In the data rows, 128 means zero.
Each thing below was measured twice, in two different ways. The second way is not exact.
Here are some of them measured both ways, the first way above the second, with a blank line after each pair.
[111 111 111 111 111 145 111  94 111 111 111 111 111 111 111  94]
[112 124 137 179 151 125 101 162 128  91 117 147 158 117 119 120]

[128 162 128 162 162 128 162 128 162 128 162 128 145 145 162 145]
[167 118  95 111  98 130 148  77 155 180 149  59 100 156 112 144]

[162 162 162 128 162 162 162 162 162 162 162 128 128 145 162 162]
[147 117  94  66  76 130 134  60 125 153 125  81  93 120 120 141]

[ 94  94  94  94  94 111  94  94  94  94  94  94  94  94 111  94]
[104 134 136 193 200 102  93 195 131  94 124 164 187 108 119 118]

[128 162 128 128 111 128 128 128 145 111 128 145 145 145 128 128]
[127 132 127 120 107 144 134 149 113 121 119 131 133 148 113 126]

[145 162 145 162 145 162 162 162 145 162 145 128 145 145 145 162]
[127 134 100  86  85 138 156  82 112 159 120  98  96 119 127 135]

[ 94  94  94  94  94  94 111  94 111  94  94  94  94  94  94  94]
[ 99 128 156 199 210 114  95 195 100  91 149 166 177  96 122 128]

[111  94  94  94  94 145  94 111  94 111 111 111  94 111  94 111]
[100 126 126 176 167 131  68 180 130  85 102 176 165  82 146 112]

[128 145 128 162 111 162 128 128 162 145 128 145 145 145 128 145]
[135 160 108 111  85 182 139 125  98 146 119 122 126 166 127 125]

[145 162 162 145 111  94 145 145 145 128 128 145 145 128 145 162]
[157 131 151  62 131 135 175 134  88 155 155 114 120 149 136 134]

[128 162 128 162 128 162 128 128 162 162 128 145 128 162 128 145]
[129 147 102 111  75 152 131 114  98 158 113  95 137 161 135 111]

Now 16 new things, measured the second way only, each followed by its number:
[ 98 120 154 167 187 111  85 186 112 106 115 172 148  89 133 123] 0
[147 123 154  54 118 125 184 121 112 151 155  97 104 151 146 128] 1
[113 121 131  94 116 156 127 111 135 150 129 155  97 121 123 168] 2
[125 149 114 103 120 172 140 119  79 163 132 140 130 147 133 147] 3
[145 112 126  46 101 119 154 102 123 184 122 115  87 116 141 151] 4
[135 114 141 130 146  94 124 107 161 138 146  93 103 116 114 138] 5
[ 98 128 117 104  80 150 114 101  98 134 103 118 102 114 141 107] 6
[157 125 109  71 112 130 153  96 122 167 137 114 103 132 122 146] 7
[121  98 134 184 186  84 116 129 179 116 141 123 134 104 122 153] 8
[138 133 133 107 130 155 146 138 122 122 134 133 139 136 136 136] 9
[119 127 116  88 118 147 112 106 109 134 111 114 122 130 144 120] 10
[113 110 151 182 197  86 102 172 139  91 143 139 154 107 123 149] 11
[123 146 112 137  88 107 154  99  92 116 118  99 123 146 152  66] 12
[151 136 130  91 110 155 164 120 132 141 130 138 118 160 120 142] 13
[115 136 134 174 159 127 106 155 132  96 113 157 165 106 118 125] 14
[140 110 143 124 121 142 126 148 114 121 118 137 128 124 131 127] 15
A few of them come next, measured the first way, each followed by the number of its row above:
[128 145 145 111 111 128 128 128 111 111 128 128 145 128 128 128] 15
[128 128 128 162 111 145 128 145 162 145 128 128 145 128 128 162] 3
[145 162 145 145 145 111 145 162 128 162 162 145 128 111 162 128] 4
[162 162 111 162 145 162 162 128 145 162  94 162 111 162 128 128] 12
Now 16 new things, measured the second way only, each followed by its number:
[139 115 121 118 112 114 105 128 117 115 112 112 115 137 116 120] 0
[ 99 161 128 166  59 146  97 159 116 131  86 170 166 135 156  60] 1
[121 120 132  87 115 138 143  91  97 135 125 124  96 113 131 142] 2
[152 106 106  53 104 132 133  88 118 179 111 122  86 109 133 152] 3
[155 132 110  93  85 131 154  95 126 139 111 104 110 147 142 130] 4
[149 101 132  92  81 130 148  60 150 144 122  93  72 142 121 135] 5
[158 103 127  92  87 137 161  94 125 152 132  88 115 148 107 138] 6
[160 134 108  81 112 121 144  63 171 147 155  84  78 167 130 149] 7
[ 97 127 154 207 205 118  98 199 124  81 118 175 188  93 126 108] 8
[157 140 126 111 135 113 156 108 168 141 176 119 122 157 108 155] 9
[118 162 114 161  86 142 135 136 130 118 119 139 146 144 161  72] 10
[110 113 140 207 186 108  88 187 139  79 128 160 166  98 126 116] 11
[116 150 115 146  79 126 118 131 120 135 104 137 139 129 158  84] 12
[115 150 134 169 141 156 134 158 102 114 134 123 154 146  94 136] 13
[118 162 128 181 100 123 132 153 143 107 117 149 162 149 153  75] 14
[151 118  92  77 102 115 136  65 136 157 145  74  88 140 125 132] 15
A few of them come next, measured the first way, each followed by the number of its row above:
[111 128 111 162 128 162 145 128 111 162 111 162 111 162 111 111] 12
[128 111 145 128 162  94 128 145 145 111 128 162 128 128 145 145] 9
[111 111 111 162 128 162 145 111 111 162  94 162 111 162 111 111] 10
[145 162 145 128 145 128 128 162 128 162 162 145 128 111 162 145] 3
Now 16 new things, measured the second way only, each followed by its number:
[126 166 124 171 103 130 117 130 152 105 130 144 181 149 151  86] 0
[135 120  99  78  83 123 137  68 151 176 125  70  87 135 113 152] 1
[147 126  91  73  81 125 135  59 122 155 119  84  77 120 115 140] 2
[117 135 135 126 140 137 117 146 107 141 125 154 129 115 118 152] 3
[ 95 123 142 166 168 123  79 182 123 105 115 172 167  85 127 123] 4
[170 128 142  66 136 121 175 112 127 136 163  86 119 148 136 131] 5
[152 114 126  45 109 133 169  72 138 173 147  91  75 148 115 164] 6
[107 122 140 181 153 101 101 132 136 122 122 151 130 106 130 129] 7
[ 82 124 156 194 194 114  90 211 107  99 133 179 177 100 127 106] 8
[105 126 150 173 169 127 110 173 105 107 125 163 159 110 135 118] 9
[143 111 139 100 107 137 151  90 129 142 117 107  79 121 132 135] 10
[155 141 108  67  66 151 150  42 159 149 145  86  83 166 122 155] 11
[ 89 117 160 207 207 109  85 208 120  86 126 177 172  92 135 120] 12
[165 127 114  82 110 113 151  81 174 157 161  68  96 163 130 158] 13
[120 122 135 117 137 136 162 132  98 131 125 127 104 128 122 138] 14
[126 147 111 156 118 151 114 135 110 131 125 117 152 167 106 117] 15
A few of them come next, measured the first way, each followed by the number of its row above:
[128 145 145 128 128 128 145 128 128 128 128 111 162 111 128 128] 14
[ 94 111  94  94  94 111  94 111  94 111 111  94 111  94 111  94] 4
[128 111 111 162 128 162 111 111 111 128  94 162  94 162 111 111] 0
[111 128 128 111 111 111 111 128 128 128 128 111 145 111 128 111] 3
Now 16 new things, measured the second way only, each followed by its number:
[ 96 125 146 205 186 108  77 202 128  85 129 173 183 103 121 124] 0
[ 93 129 162 194 200 102 107 205 111  97 126 163 175  98 124 122] 1
[105 113 140 180 186 125  95 184 119 116 125 153 176 103 120 129] 2
[105 133 126 174 144 133 103 154 119 108 124 156 150 103 127 107] 3
[178 121 121 114 120 126 140 111 175 131 148 108 124 151 115 125] 4
[142 109 122  91 103 119 146  98 133 145 150  98  99 123 121 112] 5
[ 90 127 147 185 181 120 103 200 128  94 128 182 185 113 142 112] 6
[114 143 107 138  89 138  97 115 150 131  93 150 118 143 156  91] 7
[143 135 128 116  97 148 149 116 122 133 147  96 122 170 117 131] 8
[144 130 120 124 141 115 147 133 128 155 144 102 121 126  95 142] 9
[147 143 117  81  98 149 165 108  99 183 122 110 107 164 119 131] 10
[101 117 171 188 208 111 100 211 118  89 130 177 181  99 120 123] 11
[107 122 128 119 117 131 115 116 118 130 104 129 131 127 145 135] 12
[145 144 124 106 103 171 160 128  99 145 138 115 126 166 130 129] 13
[152 118 125  91  73 136 157  67 151 137 124  82  79 137 125 140] 14
[151 114 109  63 103 118 144  98 138 166 116 115  93 110 144 151] 15
A few of them come next, measured the first way, each followed by the number of its row above:
[128 162 128 145 128 111 145 145 162 145 128 162 162 128 162 128] 10
[128 145 145 145 128 128 145 128 162 111 128 145 162 162 128 145] 8
[111 111 111 111 111 145 111 111 111 128 111 111 111 111 111 111] 3
[111 111  94 111  94 111  94  94 111 111 111  94  94  94 111 111] 2
Now 16 new things, measured the second way only, each followed by its number:
[149 139 123 135 116 151 158 128 114 118 141  99 127 174 126 128] 0
[103 125 156 197 188 118  98 195 118  86 136 186 175 107 126 107] 1
[104 149 141 210 189 120 120 205 110  82 128 167 189 102 129 110] 2
[ 95 138 158 215 198 107 101 187 141  79 134 161 191 113 112 130] 3
[113 117 137 170 162 116 112 173 136  92 111 159 150  99 126 111] 4
[150 111 114  79  94 132 168  89 125 131 114 106 104 123 124 122] 5
[ 97 129 160 205 191 107  87 193 126  93 123 174 182 103 133 116] 6
[151 121 108  72  90 139 145  61 133 183 139  81  75 131 121 154] 7
[ 95 135 164 198 196 101  98 203 124  83 132 175 183 102 123 126] 8
[157 123 119  65  88 144 155  99 113 184 116 127  95 162 134 144] 9
[152 139 117  61  97 139 163  86 131 154 147 108 103 160 134 152] 10
[130 119 106  84 104 139 112 108 116 122 112 131  93 128 137 138] 11
[165 114 134  53 121 131 162 101 122 170 142 101  90 144 128 147] 12
[105 135 141 202 177 121  88 174 129  95 134 150 168 107 122  97] 13
[ 86 126 164 210 192 106  82 205 126  73 127 180 188 108 130 111] 14
[120 131 108 162 106 113 108 125 150 110 106 148 125 131 121 122] 15
A few of them come next, measured the first way, each followed by the number of its row above:
[128 162 128 145 128 111 128 145 145 145 145 162 162 128 162 128] 9
[ 94  94  94  94  94 111  94  94  94  94  94  94  94 111  94  94] 14
[ 94  94  94  94  94  94  94  94  94  94  94 111  94  94  94  94] 6
[162 162 162 145 145 162 145 145 128 145 145 128 145 128 145 162] 5
Now 16 new things, measured the second way only, each followed by its number:
[133 127 101  89  85 155 128  96 123 145 118 135  87 139 137 133] 0
[146 153 114  78  90 182 147 114 110 165 131 138 124 164 133 150] 1
[105 127 152 203 184 103  85 180 147  90 132 158 176  85 113 128] 2
[175 121 106  69 102 117 152  87 178 180 155  67  91 164 116 147] 3
[153 125 102  80  72 144 159  45 161 145 131  88  79 153 122 126] 4
[ 97 122 129 114 131 130 106 115 119 115 115 166 132  78 145 148] 5
[149 121 113  94 110 134 169 104 120 135 119  97 112 123 128 144] 6
[118 120 131 102 127 137 132 115 137 139 125 126 111 136 141 135] 7
[101 112 136 190 166  90  93 133 165  99 132 137 125  94 127 145] 8
[120 102 127  96 107 142 130  91 105 120 105 132  84 102 123 151] 9
[158 102 129  77 121  97 152  82 154 147 143 104  78 127 138 126] 10
[102 137 161 200 209 118 100 205 119  96 130 175 182 100 117 131] 11
[110 143 125 164  87 113  98 121 157 112  97 146 150 130 162  83] 12
[174 126 100  59  81 145 184  53 157 157 143  88  75 161 125 157] 13
[140 111 108  83  91 118 135  65 139 150 126  90  70 121 125 132] 14
[168 123 132  74 107 131 182 101 129 163 153  92  97 149 121 141] 15
A few of them come next, measured the first way, each followed by the number of its row above:
[145 162 162 145 145 162 145 145 145 128 145 128 128 128 145 145] 6
[162 145 162 162 162 145 162 162 162 128 162 162 162 145 162 162] 13
[111 111 111 145 145 162 111 111  94 162 111 162  94 162  94 111] 12
[ 94  94  94  94 111 111  94  94  94  94 111  94  94  94 111  94] 2
Now 16 new things, measured the second way only, each followed by its number:
[132 101 142 136 138 152 141 153 123 123 120 139 124 129 100 131] 0
[121 162 131 125  93 128 146  93 109 127 135 121 114 151 158  97] 1
[143  96 130 114  86 139 150  64 154 140 100  85  98 140 117 133] 2
[115 132 133 181 199 100 123 168 160 124 150 136 178  96 111 145] 3
[106 126 148 200 192 118 113 210 132  86 137 175 190 112 133 113] 4
[147 133 132 118  94 143 149 116 126 136 131 102 118 166 119 116] 5
[ 85 141 152 199 185 128 115 205 108  93 128 193 179  97 132 126] 6
[ 95 140 159 207 198 101  77 201 133  84 131 170 186  96 118 119] 7
[127 156 125 113 161 127 102 161  87 124 153 143 142 131 136 146] 8
[117 134 121 175 150 129 101 164 120  94 114 159 152 108 117 120] 9
[165 136 103  74  77 145 154  54 159 145 141  89  89 170 126 156] 10
[119 160 118 151  76 146 122 139 131 127 100 148 155 145 156  74] 11
[120 136 116  96 122 118 107  85 139 116 144 112 100 119 132 144] 12
[118 144 123 151  72 134 141 112 129 125 104 122 132 157 138  88] 13
[165  91 116  66 107 102 163  87 140 148 134 103  78 113 126 139] 14
[140 129 119  71 120 117 122  80 145 141 148  99  89 134 132 152] 15
A few of them come next, measured the first way, each followed by the number of its row above:
[111 111 111 162 111 162 145 111 111 162 111 162 111 162 111 111] 11
[111 145 111 128  94  94 111 162 162  94 111 145 111 128 111 145] 8
[111 128 145 111 111 128 128 111 111 111 128 111 162 111 128 128] 0
[ 94  94  94  94  94  94  94  94  94  94  94  94  94 111  94  94] 7
